rotation ticks, each row followed by its count of ticks:
The counts run from 0 to 221.
[  7.3  -6.9  25.2   5.7   3.3  -3.9   8.5 -16.6  17.0   1.1  46.0  -0.7
  20.8 -45.8  -5.3 -43.2  -0.4  -8.1  20.9   6.0  54.9 -21.7  -8.6  -6.8
  12.6  24.1  19.6  12.3  15.1 -18.3  24.6 -13.7  -1.1  19.4 -18.4 -13.3
  10.3  18.4  11.0  14.0  18.3  12.8  10.4 -22.9  25.0  12.1  34.8  45.1
  12.3  16.5 -10.8  10.2  12.3  25.5 -32.9   6.2] | 100
[ 10.8   6.8   3.9 -16.4 -23.5   1.3  24.9 -19.5  17.7 -10.0  46.7  -0.4
  28.9 -37.0  13.6 -18.8   7.1  -2.0  27.7 -26.3  15.3 -39.2 -22.0  18.2
  27.0  -4.0  13.9  19.9  15.8  -3.5   9.4   9.8  -4.4  -5.7  -7.2 -29.1
  14.2   9.6  15.1  -7.3   2.6  26.4  24.1  -3.3  39.7  18.1  39.5  11.2
   0.2  35.2 -24.2  13.7 -15.8  19.4 -27.3  32.1] | 78
[ 13.7  16.8  22.0 -18.2  12.8  -6.4  18.6   2.7  15.0  -4.0  46.1 -11.7
  50.9 -49.2 -13.8 -16.9  11.2 -13.9  15.0  14.6  42.7 -55.9 -25.7   4.3
   2.2  18.1  12.3  19.1  28.2 -12.9  10.2  18.9 -22.3  13.8  -3.4 -22.4
   5.9   5.8   1.9   3.5   3.0   3.0   4.2 -16.3  11.5  18.7  16.9  33.3
   1.5  21.1  -2.4   1.1  15.7  18.7 -18.1  17.1] | 25
[-23.8  -4.1  12.1 -21.5  -4.4   1.1  40.2  -5.7   7.7  -3.9  41.8   7.5
  35.8 -41.1 -21.1 -34.1  11.0   4.2  29.8  -7.1  22.1 -14.1 -16.1   9.4
   0.5  -1.8   2.2 -14.0  37.8   9.9   8.6  19.8  -9.9 -25.8  -0.4 -17.3
  20.7  31.5  12.2  36.1  -4.2   5.0  15.7  -8.4   7.3   3.2  43.6  42.4
   7.2  28.4 -31.7  -7.3   8.2  16.4   0.4   2.8] | 138
[ -1.2   9.3   4.8  14.4 -18.6  -8.1  26.3 -14.4  20.7  -4.3  63.6  -3.8
  26.5 -41.0 -13.2 -43.3   7.0   2.2  -0.2 -13.6  44.5 -23.5  -1.0  -8.7
   7.9  -7.2  -2.8 -18.1   4.9  -7.2  19.5  14.0  -4.3 -14.3   6.3 -23.7
   4.7  26.8  20.4  19.4  13.7  10.2  15.9 -19.5  12.7  12.2  32.5  45.3
  11.8  41.3 -13.0   0.0  -1.4   5.2 -26.5  -1.5] | 218
[  1.3   2.6   6.8   0.7 -12.2   2.8  20.7 -23.7  28.9 -18.1  53.3  -4.1
  25.3 -25.2  -3.2 -53.5  23.3  20.5  11.3 -23.0  36.6 -17.8 -19.6  10.5
  14.9   6.5   0.1 -21.3  21.4  -4.5  15.3   6.5  13.0  -2.4  -8.0 -18.9
  21.1  12.5  20.2  19.4  -4.0   6.5  31.7  -8.9  23.3   0.3  34.6  33.5
  31.9  23.2 -31.4  -7.9  -4.6   3.2 -15.0   9.8] | 221
[ 14.0   5.2   2.2 -22.5   1.9  -5.5  27.9 -20.0  11.9   0.5  53.9  -0.4
  44.7 -43.3 -20.4 -27.1   6.3  -8.1  10.6  -4.8  25.8 -40.7 -24.0  -3.6
  25.4  -6.8   0.9 -12.3  28.9   8.1   5.1  26.0 -22.7  -8.4   1.1 -15.3
  -3.9   9.2   2.5  23.9   6.8  -3.3   8.6  -2.1  23.3   6.7  38.0  43.0
  19.2  22.8 -21.1   0.2  12.5   2.0 -11.2   9.3] | 142
[  5.0  -6.5   1.6 -13.7   5.3   0.1  37.0  -8.7   8.8 -12.6  47.2  14.6
  38.7 -34.8 -17.2 -35.5  20.1 -15.2   8.8  -0.8  19.1 -42.8 -37.5  11.0
  13.1   0.8 -11.3 -13.7  39.3  17.4   5.5  28.5  -9.1  -8.5  -1.2 -23.4
   5.4   2.8  11.8  13.1  -7.6 -13.8  20.5  -6.3  26.1   9.0  25.9  28.6
  30.7  32.9 -31.0   0.9  11.0  12.7  -9.0   9.1] | 144
[-15.9  11.8  17.7  -0.3 -11.6   0.6  33.1  14.8  14.7 -16.7  48.8  -7.7
  31.5 -28.7 -21.3 -52.7  33.2  -0.9  15.3 -11.8  32.1 -17.6  -9.4  10.5
 -13.6  15.8  -5.9 -14.9  21.5  -1.7  15.2  16.4   3.1  -8.3  11.9 -32.2
  25.3  31.4  14.5  19.5  -7.9   5.5  21.4 -15.0   3.2  12.8  21.4  51.9
  17.4  21.9 -19.7   1.8   0.6  -1.2  -6.6  17.4] | 45
[  0.0 -19.3  30.9   8.1   3.8  -2.3  15.3 -17.0  14.9  -1.5  49.3   2.3
  19.2 -33.3  -7.1 -42.8  -0.9  -4.3  17.9   9.8  45.8 -13.7 -11.0  -4.2
  11.5  25.4  14.1  19.7  19.7  -9.8  30.6 -14.1  -0.4  16.8 -19.7 -18.2
  17.0  19.1  19.2  19.0   9.3  13.1  14.2 -21.9  21.8  10.6  38.1  36.5
   7.7  17.9 -15.3  12.8  16.9  29.7 -26.3   8.4] | 99
[ -9.2   0.8  19.6  -8.8 -15.4  -1.3  20.7  20.8   7.6 -17.8  29.0  -4.5
  33.1 -31.1  -7.6 -51.4  30.0 -18.1  41.9  -2.8  29.0 -18.3 -10.0  17.2
  -1.4  18.4  10.1  16.6  21.5 -15.0  16.6   1.8  -5.7   3.2 -13.1 -30.2
  26.9  25.3  22.6   8.4  14.2  20.3  29.7 -12.1  16.0  21.6  29.9  36.9
   2.0   2.1 -28.5   9.4   7.9  14.5 -15.1  24.5] | 179
[  1.0  -0.4  22.0 -31.3  -1.3  -5.2  12.9  -8.5  13.5  -6.5  30.2  -8.9
  38.8 -45.0  -9.8 -23.1   6.3 -14.6  39.2   2.3  37.5 -32.7 -17.0   3.4
  16.5   5.9  24.5  19.7  31.8  -8.0  19.1   5.8 -16.9  -1.1 -24.0 -15.6
   4.8  19.3   3.1  26.9  25.3  24.9   3.9  -8.5  24.4   7.9  45.9  34.9
  -3.0   6.3 -24.4   8.6  15.4  21.7 -15.9   4.9] | 7
[  3.6   9.2   5.5 -22.9 -11.5 -16.4  40.6  -3.0  19.7 -27.4  47.9   3.2
  28.6 -40.5 -15.7 -24.3   4.4 -19.3  15.9  -5.6  25.2 -39.6 -33.0  11.6
  18.1  16.8  11.2 -22.4  35.0   3.1   9.5  23.0  -3.3  -8.3   2.9 -23.6
  -2.1  14.8   2.9  20.9  -8.1   8.1  -7.2 -15.2  27.3   3.7  21.2  23.3
  18.9  53.0 -24.3  18.1  -9.2   2.0 -15.4   4.2] | 147
[-18.6  13.6  28.7 -23.5 -12.0  -4.8  14.9  12.4  16.4 -21.0  31.8  -7.8
  28.8 -42.4 -15.2 -30.1  13.3 -18.2  41.1   2.5  41.9 -24.4 -13.3  12.9
  -4.6  33.9  28.8   6.7  27.3 -17.8  21.4  -0.7  -2.0   3.6 -15.5 -22.2
  21.3  28.1   4.3  24.7  11.4  22.9  -3.1 -20.1  10.5   7.9  24.8  38.2
  -2.4  14.9 -19.4  15.9   4.3  18.7 -10.5   4.6] | 18
[ -6.5   0.3  -0.7  13.8 -15.8  -0.7  24.4 -14.3  22.7  -2.7  56.7   0.9
  27.9 -34.7  -7.5 -52.9  20.0   2.3   4.7 -20.3  40.2 -15.7  -7.4   0.6
  10.1 -10.8  -6.9 -19.0   5.3  -1.0  14.6  17.1  -2.3 -17.7   1.8 -24.0
  14.3  28.3  22.7  14.5   9.1   8.5  29.9 -17.9  16.2  11.3  33.9  41.7
  21.2  33.7 -21.3  -4.8   3.1   4.8 -24.0   1.5] | 219
[  4.0 -15.6  17.9   5.4  -9.2  -4.9  10.4 -17.9  17.7 -15.1  44.3   6.2
  16.7 -25.3   3.9 -50.0  11.0  -8.7  19.6  -6.3  39.5 -15.1 -15.5   2.9
  24.6  22.7   8.2   8.6  17.2  -6.2  32.9  -5.4  11.8  14.4 -22.6 -22.2
  17.6  13.8  20.3   3.4  14.8  13.4  23.2 -14.2  39.2   9.9  35.9  35.2
  17.4  13.4 -29.3  22.0  14.6  17.6 -26.8  15.4] | 87
[ 11.8   5.6   5.8  -7.5 -14.0  -2.6   6.6 -18.0  24.4 -10.8  45.6   2.9
  25.4 -45.4   5.9 -32.0   7.5 -11.3  28.2 -14.1  40.0 -30.8 -14.4  10.5
  31.2  15.5  14.6  12.4  13.0 -20.4  14.2  -8.1   2.7  14.8 -15.0 -14.2
   6.7  10.6   9.5  -7.1  18.9  25.0  19.5 -18.6  43.2  14.2  31.6  29.0
  11.9  23.3 -23.1  14.7  -5.5  16.9 -35.4  16.9] | 89
[-23.2   5.9  13.2  -7.4   0.8  -4.6  22.8  18.4  13.6 -25.5  24.5  16.1
  33.5 -45.1  -7.9 -33.9  22.7 -38.6  25.4   9.7  32.5 -44.7 -20.6  22.2
  -3.6  26.3   8.1  13.4  30.6  -7.1  10.0  12.3  -7.3  -0.5  -3.9 -31.8
  14.2  17.2  10.1  -5.0   2.1   9.4  10.0 -21.5  12.5  18.2   7.3  27.3
   9.2  34.4 -15.1  17.7   8.8  34.5 -16.3   0.6] | 15
[ -3.2  -4.9   9.5   7.0  12.7   9.1  14.4 -12.3  10.9   7.6  50.6  11.4
  42.1 -52.2 -16.4 -46.4   8.1  -2.1  11.9  10.2  46.5 -28.0  -3.4  -0.7
   2.1   5.0  -6.7   9.0  24.8 -11.0   4.2  -0.8 -12.6   9.9  -2.4  -8.0
  10.1  16.2  13.3  12.2  12.1  -4.9  21.6 -24.8   7.9  14.6  31.0  51.8
  21.9  19.7 -10.2 -12.2  20.0  26.6 -24.4   3.8] | 114
[ -3.1   9.6  18.0  -9.1 -20.4 -11.2  20.5  19.9  11.8 -17.4  34.3  -5.2
  29.0 -44.7 -10.7 -39.2  14.8 -33.7  33.1  -0.4  34.2 -27.9  -8.0   8.9
  -1.1  25.3  19.4  13.3  11.8 -17.3  19.0   5.5  -8.6  -5.4  -4.5 -30.6
   8.1  29.0  13.0   3.1  21.5  29.8   2.7 -21.1  22.2  20.2  27.8  36.2
  -5.1  21.2 -15.7  27.7   7.5   7.5 -23.5  19.5] | 177
[  8.0  10.9  31.6  -4.9   4.6   6.6  31.5  -4.4  20.8  -6.0  54.1 -17.5
  40.1 -30.4  -6.7 -27.5  16.3  23.6  11.9   4.5  33.6 -33.7 -24.7  12.4
  -3.3  23.0  11.0  18.3  29.5 -22.1  18.2   1.9 -10.1  13.4  -3.5 -28.8
  29.0   9.9  22.1  14.2 -19.5   4.4  24.8 -12.6   2.0  16.8  17.5  16.3
  -0.4  17.9  -3.8  -9.0  -2.2  26.4 -15.1  27.1] | 198
[ 12.2  -1.0  10.9 -12.8 -20.6  -0.2  18.3 -22.0  22.8 -18.4  49.8  -3.4
  17.8 -23.4   9.6 -31.9  20.5   6.4  26.0 -27.3  25.4 -23.5 -27.1  13.6
  30.7  16.2  17.9   1.3  18.8  -8.9  21.6   1.0  14.9   4.3 -18.4 -26.0
  16.6   5.8  16.7   5.6   3.3  25.0  23.8  -5.4  41.6   8.8  39.0  19.5
   9.5  16.0 -34.9  12.1  -8.6   8.3 -20.9  28.0] | 76
[ -1.7   4.8  12.0 -28.1 -27.9 -16.1  25.5   7.4  10.3 -16.1  33.2  -7.5
  30.3 -38.0 -14.5 -29.3  10.4 -28.8  45.5 -10.5  26.4 -25.9 -10.8  10.1
  10.2  12.6  19.2   8.4  18.4  -6.8  18.5  11.9  -9.8 -12.5 -11.2 -26.3
   7.1  25.7   5.7  17.7  22.0  30.5   2.7  -8.5  30.8  17.2  40.3  35.1
  -3.7  12.6 -31.2  24.1   6.0   2.3 -16.2  20.0] | 165
[  8.5  -9.7   9.5 -26.5  -1.5  -2.5  27.7  -9.0   0.4  -6.2  40.7  -3.3
  43.1 -36.3 -10.8 -31.0  18.0 -19.0  27.3  -5.8  16.7 -38.5 -28.9   5.3
  20.3  -7.4  -2.5  10.2  32.5  16.3   8.6  30.2 -21.9 -15.6  -7.7 -20.5
   3.6  10.1  10.1  12.9  10.0   3.0  25.2   7.5  29.1  13.1  47.9  34.6
  14.4   9.9 -34.5   6.3  23.2   7.9  -7.6  22.5] | 155
[  0.0  -4.9  28.4  -3.6   8.3   0.6  19.5 -16.5  13.0   9.1  57.2  -1.7
  33.9 -47.2 -20.0 -31.9  -9.3   5.2  20.2  11.3  46.6 -19.0  -2.2  -6.9
   1.1  13.7  18.6  10.4  21.1 -15.4  19.9  -6.8 -11.3   6.2  -3.5  -9.6
  13.6  29.1   9.4  28.2  12.0  10.6   2.2 -24.9   5.2   7.7  40.8  46.8
   1.3  24.4  -3.1   0.5  10.0  25.4 -23.6  -2.1] | 112
[-13.8 -12.2  19.1  -9.0 -17.1 -13.3  35.7  13.7  12.2 -34.7  27.5  10.3
  19.5 -26.7  -8.7 -41.0  18.7 -31.8  28.5  -4.6  17.9 -26.8 -29.7  16.8
   8.6  27.8   5.9  -4.2  32.0  11.2  26.4  16.3  -0.9 -13.1  -5.5 -38.1
  13.2  21.4  17.5   5.5  -0.4  12.7  11.3  -7.2  31.7  11.4  20.5  26.9
  10.7  37.5 -33.7  29.0   2.3  14.1  -9.9   7.8] | 162
[ -0.3  -1.4  13.0   5.2  10.8   5.4  17.2 -14.9  11.1  10.7  58.2   8.2
  35.9 -55.2 -22.3 -36.5  -1.0  -3.9  14.7  10.0  47.7 -24.7   1.4  -6.4
   3.5   8.2   6.1  10.6  18.4 -15.9   8.5  -2.4 -14.7   3.7  -4.8  -6.6
  10.1  21.7   8.1  17.4  14.7   7.1  13.0 -23.0   7.6  12.6  39.4  51.9
   9.7  19.3  -3.9  -6.8  17.0  23.6 -24.2   2.1] | 113
[ 23.3   2.1  16.7 -19.9  -0.3  -7.6  27.2   1.8   9.9 -10.6  40.9 -10.7
  39.2 -40.5  -3.6 -16.2   9.6 -24.2  22.7   6.0  26.8 -53.7 -32.5   3.7
  20.1  12.9  13.9  23.6  26.4  -4.4  18.4  18.7 -29.8   6.0  -9.9 -28.1
   1.9   5.0  10.3  -2.7   8.0  12.2   9.5  -6.1  28.1  22.6  29.0  21.9
  -2.5  20.3  -9.5  21.9  12.3  17.2 -19.1  32.5] | 171
[  6.5  12.5  15.9 -13.4   6.8 -11.3  18.8   1.7  19.0 -17.4  39.2   2.9
  31.3 -48.0  -8.4 -23.9   4.4 -33.1  19.5  13.4  39.8 -55.6 -27.3   5.8
  12.9  26.4  19.3  15.6  32.4 -10.4  15.6  11.4 -16.4  15.1 -11.5 -28.3
   2.8   6.0   2.7   1.8   5.5   9.4   0.7 -14.8  22.8  12.8  12.0  26.2
   4.9  33.5 -12.4  19.0   9.9  28.7 -21.0   3.1] | 13
[ -5.0  15.1  20.0  -5.7 -16.8  -0.2  29.0  11.4  18.2 -17.2  51.0 -12.3
  28.6 -25.7 -21.4 -46.6  30.9  12.6  22.2 -13.0  33.9 -14.3 -12.8  12.9
 -12.3  23.3   0.9 -23.3  23.3  -7.5  21.1  13.3   7.2  -0.9   2.1 -23.5
  24.3  27.1  16.8  22.9  -5.6   8.1  20.0 -16.2   8.5   5.9  30.3  48.9
  15.5  12.3 -24.3  -3.4  -1.7  -7.4  -5.1  17.2] | 46
[  0.9  -5.3   8.0  -9.6 -21.0   2.8  30.4 -17.5  13.8 -11.6  47.8   5.0
  29.7 -34.4  17.3 -19.4  13.2 -10.0  28.5 -19.7  11.7 -38.0 -24.5  24.1
  23.4  -2.8   3.6  25.4  20.0  -2.8   9.2  13.1  -9.0 -11.7  -5.5 -31.7
  19.4  10.0  21.9  -4.8  -4.6  19.8  27.9  -4.2  30.0  21.9  39.1  10.0
  -1.8  36.4 -23.2   9.9 -10.9  32.3 -22.4  27.5] | 79
[-22.2   8.7  29.9 -19.8  -4.2  -4.0  19.9  13.1  14.6 -27.4  27.0   2.1
  24.3 -35.4 -15.9 -32.8  18.0 -24.9  39.7   3.5  39.3 -27.1 -16.4  19.3
  -6.7  41.8  19.9   7.9  35.1 -12.6  19.1  -0.9   6.8   4.9 -14.2 -29.6
  27.5  22.7  11.4  19.8   2.6  20.9   3.8 -19.9   9.1   6.3  20.1  34.2
   0.2  19.1 -21.6  16.1   2.8  28.5  -7.3   0.4] | 17
[  3.3   1.6   6.8 -10.5 -11.3 -13.8  36.0   7.3  11.3 -20.6  36.5   4.9
  26.2 -40.0  -8.2 -25.0   7.8 -41.1  18.0   0.9  17.2 -50.2 -28.9   8.6
  17.4   8.9   6.1   0.3  28.1   8.6  13.5  27.8 -18.3 -11.2  -1.6 -34.1
  -0.6   8.1   8.8   0.9   1.9  10.9   5.9  -7.0  34.1  19.1  23.7  23.0
  12.5  43.5 -21.4  29.3   4.0  10.8 -21.3  14.2] | 160
[ 13.0  14.3  34.2  -2.1   2.8   0.0  34.4  -3.2  26.7  -5.3  63.3 -24.3
  37.6 -35.9 -12.7 -19.6   4.5  13.7   7.6   4.0  39.8 -39.9 -23.6   3.2
  -0.3  23.3  11.6  14.2  25.2 -21.0  21.9   7.8 -13.5  11.3  -3.4 -27.2
  19.7   9.0  19.6  15.1 -16.1   9.2  18.5 -21.7   0.5  14.8  18.6  18.5
  -6.7  30.2   6.3  -4.4  -1.2  20.3 -20.9  26.9] | 199
